In the rows, 128 means zero.
A single turn carries every row of the set below to another of its rows. Some are shown first; where does it send the rows asked next?
Vugoz: [106  85 123 143 158 112 116 116 124 123 124  89 109 130 125  95 118]
sazo: [121 135 116 147 141 134 142 119 138 131 138 115  94 117 133  84 104]
Dazis: [148 120 136 135 156 140 166 149 129 123 126 122 128 131 142 129  96]
vokez: [108  90 124 142 163 107 121 106 126 131 120  93 103 136 125  94 118]
pel: [130 137 122 145 142 143 143 123 136 130 135 109  90 124 126  85 110]
voda: [139 131 139 144 146 159 147 135 131 128 111 146 128 120 147 119 113]
Gilev: [132  89 170 128 161 111 158 129 118 119 120 127 134 139 137 106 136]
gizo: [113  92 141 143 177 104 126 112 129 105 128 118  86 117 132 109 138]
nida: [143 132 141 134 146 161 143 129 140 120 106 138 130 113 143 118 121]
faf: [108  88 122 140 166 103 118 107 124 131 125  99 110 129 136  94 125]
Dufe: [125  78 144 123 157 127 120 117 123 118  93 126 138 131 143 124 131]
bet: [118 142 121 146 150 142 142 127 135 130 133 106  97 120 125  86 113]
zivem: [137 123 138 142 137 105 145 118 143 126 137 133  85 120 117 115 100]
moni: [144 131 141 133 148 161 143 134 136 126 106 145 127 125 138 119 122]
lisap: [150 113 148 134 153 131 161 146 115 132 124 137 117 132 133 130  94]
zogu: [126 130 127 141 138 108 142 125 147 122 136 114  85 118 126 123 100]
Tusur: [125  81 148 133 155 128 122 121 122 123 102 128 144 129 152 123 134]
kel: [129  86 160 136 169 124 152 133 131 104 120 127 142 138 139 107 139]
Lupo: [131  95 147 139 179 100 138 102 123 118 132 122  87 118 129 100 134]
Goto: [126  81 139 135 163 129 118 118 130 120  94 126 144 128 139 129 125]

zogu goes to Dazis
Tusur goes to faf
Where do these go?
bet goes to nida
pel goes to moni
Gilev goes to Lupo

A single turn carries every row of the set below to another of its rows. Some are shown first; where does it send the rows asked next?
dukem: [133 127 128 116 110 133 138 106 129 104 132 143 146 151 133 141 101 132
 155 137 122  93 112 125 141 119 115 136 114 135 110 124 127 148 151 133
 136 126 100 126 113 115 130 123 138 135 111 121 126 131]
git: [162 111 137 124 123 116 126 125 147 122 154 118 134 111 104 137 125 141
 133 143 120 140 137 141 112 136 150 112 127 149 112 120 123 107 122 129
 141 135 119 121 141 123 135 127 114 119 132 159 122 129]
kidiz: [109  91 127 108 124 132 143 121 156 126 126 122 153 146 129 121 159 134
 123 138 124 106 119 128 151 121 108 129 117  94 148 137 138 138 132 126
 126 129 128 140 158 121 147 111 155 125 131 126 115 106]
nele: [118 133 124 138  99 110 155 137 134 129 134 122 143 125 108 120 139 129
 136  73 141 130 124 144 137 126 131 104 131 162 155  98 124 131 120 110
 124 105 116 122 144 140 127 131 136 128 117 107 110 120]
fugaz: [ 96 125 126 139 115 155 123 114 131 134 153 140 147 136 150 119 121 122
 132 113 119 127 125 118 158 128 118 122 134 154 162 160 127 123 140 122
 145 142 105 124 145 125 129 118 136 127 121  93 123 128]
vulo: [106 114 127 125 136 117 159 140 155 144 139 130 136 157  91 120 163 149
 140 125 138 160 135 126 122 134 128 122 118 134 124 138 135 139 124 131
 126 129 146  99 129 143 110 107 121 137 108 131 121 132]
tad: [131 132 149 121 128 134 133 102 138 134 131 103 141 135 117 103 167 163
 144 116  99 125 134 127 136 129 147 143 130 133 154 139 134 130 131  84
 129 121 128 119 132 125 149 100 120 132 129 111 131 144]
Kenes: [126 123 129 139 123 126 100 147 126 135 130 123 144 128 156 128 146 133
 138  88 122 117 117 113 138 129 133 137 126 132 134  69 137 130 143 119
 130 142 120 125 164 119 120 127 131 124 115 135 130 118]
fef: [113 116 135 115 144 141 109 125 131 140 163 131 113 146 120 133 157 132
 137  99 162 135 143 112 131 111 148 104 114 131 124 130 118 145 143 110
 138 114 125 119 134 132 158 134 135 145 117 145 121 137]
Gole: [139 142 119 149 127 116 120 128 150 138 122 102 146 125 126 111 141 120
 136 102 142 135 120 126 141 131 122 130 127 119 113 121 123 127 119 128
 147 137 104 127 134 133 121 123 148 111 109 182 117  91]
Damob: [137 157 129 144 112 133 118  89 132  86 127 129 139 121 122 119 139 140
 140 138 134 124 117 103 130 131 136 128 142 121 131 147 131 134 139 123
 125 110 111 127 132 134 121 136 129 129 113 134 125 165]
zape: [ 98 128 120 120 134 131 159 153 131 155 129 120 141 131 150 115 129 109
 137 168 135 143 122 128 121 136 132 123 125 103 110 137 119 124 124 124
 128 128 127 128 122 115 125 113 136 132 120 105  98 123]
Dukol: [103 161 121 124 118 140 129 143 132 138 114 131 142 120 134 109 149 117
 149 120 119 108 135 130 125 127 128 123 139 133 133 100 119 114 123 105
 117 133  96 104 123  99 121 136 135 122 126  91  90 133]
paze: [141 121 138 120 142 130 136 139 142 163 144 140 149 128 123 114 150 129
 129 140 120 160  84 129 145 133 138 120 144 120 117 118 126 119 146 134
 156 138 125 120 138 104 152 131 141 120 145 140 128 148]
Giken: [117 136 119 128 106 135 133 150 159 140 135 132 161 135 126 124 141 155
 129 129 152 144 131 151 137 145 110 148 151 128 126 104 112 108 129 146
 139 143 136 137 129 126 139 115 140 117 140 107  93 119]
rubi: [110 129 119 116 127 144 152  88 125 112 108 123 158 119 119 108 127 134
 162 139 137 125 108 119 143 115 139 153 130 110 129 118 145 139 131 129
 131 126 127 147 121 127 141 131 120 149 127 154 133 116]
Fal: [ 99 137 131 104 140 122 134 153 129 126 123 105 123 126 103 113 143 119
 154 137 126 130 138 126 114 104 135 109 121 114 150 125 122 137 126 109
 100  93 136 109 133 129 129 137 126 121 122 110 123 127]
gat: [123 112 115 124 153 143 118 108 114 145 138 143 139 122 109 118 138 139
 129  95 134 128 133 141 110 110 107 132 119 150 109 117 114 125 140 140
 156 117 106 120 124 143 129 146 111 117 110 140 122 114]

fugaz goes to tad
Kenes goes to fef
gat goes to git
Where do these go?
Dukol goes to Fal
dukem goes to Damob
nele goes to vulo

